In the data rows, the value 128 means zero.
Here are some points, each followed by its number:
[137, 155, 82, 195, 193, 70, 69, 164, 173, 155, 105, 165, 239, 139, 41, 106, 187, 148, 152, 102, 132, 120, 90, 112, 134, 171, 146, 126, 80, 143, 81, 179, 130, 176, 182, 95, 49, 124, 116, 129, 71, 125, 137, 224, 120, 155, 183, 60, 156, 189, 184, 97, 121, 133, 186, 105, 133, 71, 81, 120] 0
[147, 169, 134, 118, 95, 115, 142, 142, 163, 81, 113, 146, 97, 163, 161, 61, 144, 115, 125, 164, 94, 125, 167, 141, 108, 139, 89, 109, 165, 134, 128, 132, 141, 85, 156, 84, 138, 124, 114, 129, 135, 150, 167, 113, 102, 155, 75, 158, 169, 132, 126, 160, 71, 183, 101, 167, 138, 153, 132, 154] 1
[93, 152, 102, 115, 102, 103, 105, 192, 158, 70, 126, 86, 97, 116, 126, 90, 66, 121, 162, 165, 201, 101, 180, 58, 116, 134, 181, 136, 142, 87, 182, 93, 155, 95, 138, 158, 122, 115, 160, 31, 198, 130, 113, 56, 162, 139, 106, 136, 109, 100, 112, 154, 85, 127, 124, 123, 96, 151, 118, 184] 2
[130, 88, 172, 92, 114, 134, 166, 64, 106, 152, 179, 135, 91, 114, 227, 174, 115, 158, 134, 122, 135, 151, 122, 135, 131, 127, 102, 164, 172, 148, 145, 98, 129, 68, 86, 184, 171, 103, 118, 136, 141, 119, 85, 78, 114, 103, 200, 179, 88, 75, 65, 135, 104, 69, 108, 128, 106, 153, 151, 137] 3
[152, 91, 123, 123, 147, 139, 133, 94, 78, 163, 132, 129, 152, 114, 146, 193, 126, 181, 134, 122, 105, 129, 74, 123, 135, 120, 173, 146, 173, 156, 125, 141, 94, 176, 148, 129, 147, 129, 122, 199, 100, 118, 135, 75, 140, 105, 173, 102, 99, 83, 144, 108, 155, 165, 158, 110, 170, 74, 113, 97] 4
[76, 135, 119, 194, 165, 145, 81, 115, 127, 169, 143, 134, 170, 90, 88, 161, 193, 104, 125, 113, 97, 102, 108, 125, 125, 123, 69, 169, 82, 134, 118, 183, 98, 104, 119, 133, 117, 129, 116, 131, 150, 111, 89, 132, 124, 121, 195, 112, 138, 111, 135, 100, 126, 103, 149, 99, 163, 131, 138, 142] 5
[136, 136, 156, 92, 145, 181, 141, 84, 103, 158, 105, 145, 193, 141, 90, 131, 173, 118, 94, 145, 45, 163, 97, 197, 132, 123, 42, 124, 123, 169, 55, 129, 95, 131, 131, 88, 153, 106, 55, 220, 88, 162, 150, 190, 108, 134, 40, 140, 193, 167, 145, 113, 160, 117, 136, 104, 163, 86, 173, 144] 6
[116, 107, 100, 135, 155, 146, 121, 92, 119, 135, 144, 119, 137, 131, 140, 121, 143, 225, 84, 101, 111, 129, 95, 123, 150, 128, 119, 147, 133, 159, 145, 159, 89, 175, 124, 148, 99, 135, 144, 152, 78, 123, 114, 154, 112, 97, 179, 111, 119, 115, 136, 122, 151, 115, 117, 92, 148, 140, 122, 95] 7
[149, 129, 113, 175, 168, 141, 126, 85, 102, 193, 151, 124, 153, 116, 110, 209, 139, 152, 136, 123, 91, 141, 93, 177, 137, 111, 85, 134, 103, 185, 95, 142, 76, 137, 89, 113, 125, 121, 104, 177, 109, 98, 108, 136, 128, 108, 172, 116, 130, 140, 126, 94, 180, 105, 110, 87, 177, 167, 191, 103] 8
[133, 103, 145, 150, 183, 145, 125, 97, 79, 189, 152, 114, 155, 100, 103, 178, 152, 141, 109, 119, 80, 143, 99, 134, 153, 119, 109, 120, 112, 171, 103, 156, 57, 177, 85, 118, 112, 133, 99, 148, 114, 118, 133, 152, 116, 103, 150, 103, 130, 128, 128, 101, 152, 105, 130, 96, 162, 143, 161, 77] 9
[131, 105, 123, 132, 172, 119, 110, 119, 147, 181, 98, 192, 238, 111, 73, 143, 157, 139, 130, 113, 129, 149, 81, 145, 126, 150, 147, 130, 89, 130, 82, 158, 133, 148, 137, 116, 99, 116, 113, 143, 54, 126, 114, 217, 113, 143, 168, 102, 140, 167, 183, 93, 192, 112, 181, 111, 99, 87, 76, 135] 10
[91, 162, 121, 185, 128, 90, 113, 115, 144, 119, 131, 111, 121, 110, 89, 106, 100, 101, 168, 155, 127, 117, 197, 149, 111, 113, 124, 102, 139, 111, 105, 105, 159, 108, 115, 103, 141, 140, 110, 63, 172, 111, 74, 144, 138, 173, 107, 177, 125, 130, 100, 100, 141, 70, 148, 149, 73, 140, 121, 192] 11
[118, 100, 152, 122, 95, 107, 113, 89, 131, 78, 117, 107, 120, 127, 117, 143, 96, 90, 122, 127, 98, 120, 124, 143, 133, 142, 139, 129, 135, 76, 55, 91, 164, 153, 125, 79, 126, 139, 143, 129, 122, 112, 89, 134, 158, 158, 60, 155, 141, 134, 128, 91, 136, 122, 153, 119, 117, 52, 157, 166] 12
[180, 166, 155, 158, 144, 76, 167, 70, 104, 124, 155, 126, 96, 129, 203, 158, 105, 124, 161, 121, 93, 105, 187, 123, 106, 134, 135, 88, 227, 147, 133, 106, 159, 11, 178, 105, 152, 161, 64, 129, 178, 153, 131, 47, 114, 122, 121, 183, 107, 117, 83, 152, 101, 150, 120, 187, 111, 112, 175, 169] 13
[110, 55, 125, 100, 135, 153, 116, 114, 94, 150, 166, 113, 127, 150, 137, 187, 120, 162, 93, 115, 137, 135, 86, 131, 148, 122, 156, 136, 120, 131, 131, 100, 87, 168, 95, 143, 120, 139, 164, 172, 100, 105, 127, 136, 129, 101, 201, 106, 91, 126, 149, 91, 149, 114, 148, 100, 128, 113, 92, 76] 14
Which point above is nearest to each new point? Its number follows each.
[90, 135, 136, 109, 130, 161, 107, 149, 146, 111, 96, 159, 180, 135, 69, 124, 130, 147, 177, 137, 149, 133, 171, 107, 109, 143, 148, 117, 142, 86, 135, 116, 162, 106, 131, 110, 143, 96, 126, 98, 97, 133, 105, 166, 118, 180, 80, 110, 136, 155, 138, 145, 153, 94, 159, 130, 85, 89, 92, 149] 11
[131, 157, 160, 119, 94, 123, 152, 74, 149, 115, 110, 137, 107, 160, 143, 100, 138, 96, 107, 137, 95, 156, 148, 185, 123, 148, 15, 114, 147, 136, 78, 107, 140, 133, 104, 88, 178, 141, 78, 166, 144, 142, 125, 130, 121, 155, 56, 199, 156, 143, 93, 143, 103, 127, 114, 160, 133, 141, 162, 115] 1
[89, 84, 108, 99, 50, 142, 115, 157, 166, 30, 121, 37, 25, 83, 170, 116, 70, 57, 80, 99, 156, 135, 114, 130, 135, 112, 126, 143, 130, 108, 121, 122, 130, 255, 116, 177, 121, 123, 236, 137, 119, 95, 117, 100, 123, 129, 90, 179, 116, 94, 108, 125, 77, 109, 125, 131, 147, 118, 125, 147] 12
[143, 99, 113, 141, 157, 92, 119, 152, 132, 134, 128, 137, 126, 121, 125, 143, 103, 171, 144, 112, 179, 110, 129, 98, 110, 139, 193, 130, 114, 126, 182, 129, 143, 111, 130, 140, 107, 132, 148, 81, 124, 116, 147, 128, 121, 120, 180, 106, 68, 144, 141, 133, 129, 125, 142, 120, 107, 115, 76, 112] 14
[184, 159, 109, 112, 126, 97, 150, 171, 135, 126, 111, 156, 173, 151, 100, 119, 154, 167, 151, 99, 174, 109, 149, 68, 116, 106, 195, 119, 115, 129, 159, 137, 141, 83, 174, 138, 93, 113, 123, 107, 125, 136, 169, 136, 114, 147, 118, 80, 111, 157, 175, 155, 138, 195, 119, 135, 114, 141, 114, 88] 1
[143, 224, 75, 212, 171, 105, 120, 204, 166, 147, 88, 78, 121, 150, 81, 28, 178, 104, 103, 134, 125, 93, 155, 124, 118, 125, 87, 122, 33, 152, 113, 202, 82, 214, 160, 113, 78, 161, 184, 93, 141, 151, 190, 149, 121, 169, 114, 91, 177, 166, 115, 138, 114, 172, 116, 131, 196, 220, 153, 96] 1
[109, 106, 109, 187, 148, 98, 34, 119, 136, 105, 133, 120, 151, 85, 104, 179, 99, 120, 123, 100, 104, 132, 84, 116, 147, 119, 154, 127, 98, 98, 90, 182, 134, 217, 119, 139, 76, 161, 214, 138, 75, 64, 82, 140, 182, 123, 184, 102, 99, 131, 149, 63, 159, 115, 173, 96, 144, 75, 89, 131] 14
[128, 100, 134, 123, 116, 141, 154, 101, 101, 141, 156, 111, 81, 136, 184, 167, 134, 132, 101, 82, 116, 123, 104, 136, 135, 131, 115, 149, 146, 153, 168, 142, 121, 137, 112, 174, 144, 120, 145, 138, 129, 146, 122, 80, 146, 99, 173, 142, 116, 100, 109, 130, 97, 170, 155, 126, 118, 176, 155, 108] 3
[117, 96, 117, 161, 157, 117, 146, 55, 97, 170, 178, 140, 135, 111, 165, 170, 113, 153, 161, 123, 162, 111, 116, 103, 169, 126, 186, 135, 142, 141, 176, 133, 127, 14, 122, 160, 140, 126, 119, 58, 149, 118, 96, 73, 145, 93, 243, 140, 76, 119, 98, 115, 157, 97, 140, 153, 87, 171, 142, 109] 3
[152, 155, 97, 216, 170, 70, 124, 106, 132, 152, 170, 110, 113, 102, 161, 143, 112, 138, 101, 120, 173, 100, 141, 105, 129, 107, 172, 144, 120, 170, 172, 157, 119, 105, 119, 168, 101, 165, 118, 81, 149, 149, 94, 80, 112, 87, 245, 116, 75, 111, 96, 107, 134, 87, 117, 140, 97, 218, 179, 139] 7
[87, 96, 129, 94, 84, 106, 125, 200, 139, 104, 139, 117, 99, 115, 150, 110, 82, 109, 155, 139, 184, 98, 176, 64, 106, 121, 165, 127, 148, 83, 181, 97, 157, 69, 115, 182, 132, 110, 169, 46, 189, 114, 100, 76, 133, 139, 136, 145, 111, 107, 107, 156, 76, 132, 129, 182, 88, 143, 119, 163] 2
[156, 185, 101, 206, 187, 81, 111, 145, 109, 152, 136, 129, 189, 140, 54, 165, 133, 168, 160, 116, 160, 100, 156, 100, 140, 126, 206, 108, 86, 139, 138, 164, 126, 52, 200, 108, 73, 160, 110, 70, 155, 125, 121, 108, 156, 126, 209, 58, 112, 152, 146, 118, 191, 136, 142, 125, 131, 144, 152, 118] 5
[127, 131, 129, 86, 95, 123, 133, 180, 125, 79, 137, 105, 78, 112, 211, 127, 105, 87, 159, 115, 162, 109, 167, 65, 114, 119, 172, 134, 148, 55, 180, 79, 140, 87, 143, 158, 152, 113, 188, 62, 169, 103, 108, 61, 152, 113, 123, 140, 90, 78, 97, 155, 70, 108, 134, 141, 97, 145, 132, 177] 2
[144, 90, 148, 30, 138, 176, 136, 178, 69, 159, 127, 167, 168, 157, 119, 166, 84, 160, 135, 126, 105, 127, 108, 134, 145, 76, 186, 129, 157, 116, 171, 116, 124, 88, 142, 122, 160, 100, 103, 166, 129, 136, 175, 123, 144, 110, 79, 73, 141, 143, 173, 131, 154, 184, 146, 126, 154, 52, 92, 78] 4
[139, 130, 134, 59, 120, 155, 167, 126, 137, 135, 132, 187, 134, 161, 162, 135, 138, 152, 147, 144, 140, 149, 124, 137, 109, 134, 123, 161, 156, 120, 163, 113, 131, 79, 121, 153, 175, 107, 115, 127, 95, 139, 176, 157, 125, 121, 147, 116, 121, 119, 132, 163, 130, 130, 129, 136, 113, 126, 119, 131] 1
[165, 167, 132, 145, 146, 125, 160, 102, 118, 161, 111, 139, 87, 156, 126, 122, 175, 152, 115, 148, 88, 133, 145, 164, 140, 127, 109, 94, 127, 184, 113, 152, 102, 85, 140, 86, 150, 155, 62, 144, 149, 147, 155, 135, 116, 132, 115, 106, 154, 134, 104, 155, 133, 180, 98, 137, 148, 179, 201, 90] 1
[156, 162, 136, 84, 83, 118, 161, 144, 135, 97, 104, 148, 79, 167, 156, 73, 135, 111, 149, 173, 102, 136, 201, 142, 113, 129, 90, 97, 193, 141, 132, 108, 155, 62, 149, 116, 174, 117, 141, 143, 157, 159, 175, 82, 120, 155, 43, 142, 153, 116, 130, 193, 74, 181, 79, 171, 138, 142, 139, 153] 1
[156, 161, 126, 154, 155, 152, 147, 106, 123, 168, 85, 141, 146, 155, 65, 78, 173, 145, 75, 151, 66, 152, 113, 197, 143, 137, 101, 69, 99, 213, 78, 161, 70, 139, 133, 57, 126, 153, 58, 171, 119, 167, 189, 163, 98, 134, 68, 102, 216, 176, 117, 124, 165, 168, 77, 118, 191, 194, 174, 65] 6
[145, 119, 149, 145, 116, 139, 142, 70, 131, 130, 155, 85, 88, 110, 152, 90, 139, 79, 79, 105, 70, 123, 99, 170, 128, 127, 64, 119, 137, 160, 81, 159, 100, 173, 93, 120, 153, 164, 100, 190, 116, 113, 144, 126, 121, 119, 85, 176, 154, 98, 113, 124, 100, 131, 92, 113, 175, 167, 160, 112] 9
[132, 136, 174, 124, 144, 151, 149, 120, 85, 145, 146, 177, 158, 143, 137, 168, 148, 183, 175, 123, 93, 101, 166, 155, 122, 117, 134, 140, 164, 124, 131, 98, 142, 8, 157, 105, 167, 122, 60, 159, 137, 147, 109, 98, 145, 149, 84, 130, 131, 125, 127, 134, 144, 143, 141, 130, 114, 68, 132, 145] 13
[86, 108, 162, 89, 127, 178, 113, 127, 85, 125, 152, 149, 130, 101, 171, 192, 128, 130, 142, 140, 118, 129, 135, 125, 133, 115, 115, 150, 171, 99, 132, 106, 135, 69, 116, 135, 187, 96, 117, 129, 142, 102, 74, 67, 143, 107, 106, 134, 116, 98, 116, 132, 105, 81, 138, 107, 122, 84, 125, 163] 3
[167, 93, 156, 61, 78, 169, 197, 134, 137, 94, 164, 83, 47, 149, 172, 109, 101, 111, 84, 138, 116, 147, 123, 174, 159, 129, 108, 105, 164, 150, 126, 97, 139, 162, 92, 145, 173, 143, 118, 188, 119, 154, 187, 99, 136, 150, 62, 153, 144, 113, 133, 160, 100, 170, 62, 130, 151, 152, 150, 86] 1
[114, 161, 151, 150, 165, 112, 176, 45, 144, 170, 189, 150, 90, 118, 236, 117, 155, 122, 104, 139, 117, 121, 140, 170, 143, 143, 17, 171, 176, 173, 137, 121, 122, 111, 61, 152, 157, 107, 71, 137, 172, 126, 75, 112, 108, 74, 235, 211, 117, 87, 44, 147, 95, 49, 88, 129, 115, 233, 190, 135] 3
[125, 118, 144, 69, 148, 158, 103, 140, 119, 146, 87, 203, 205, 143, 81, 134, 167, 151, 183, 136, 100, 146, 73, 137, 114, 134, 114, 151, 110, 112, 92, 140, 124, 153, 157, 92, 115, 105, 87, 179, 62, 135, 178, 185, 126, 157, 100, 91, 168, 196, 199, 152, 177, 153, 181, 113, 149, 26, 60, 128] 10
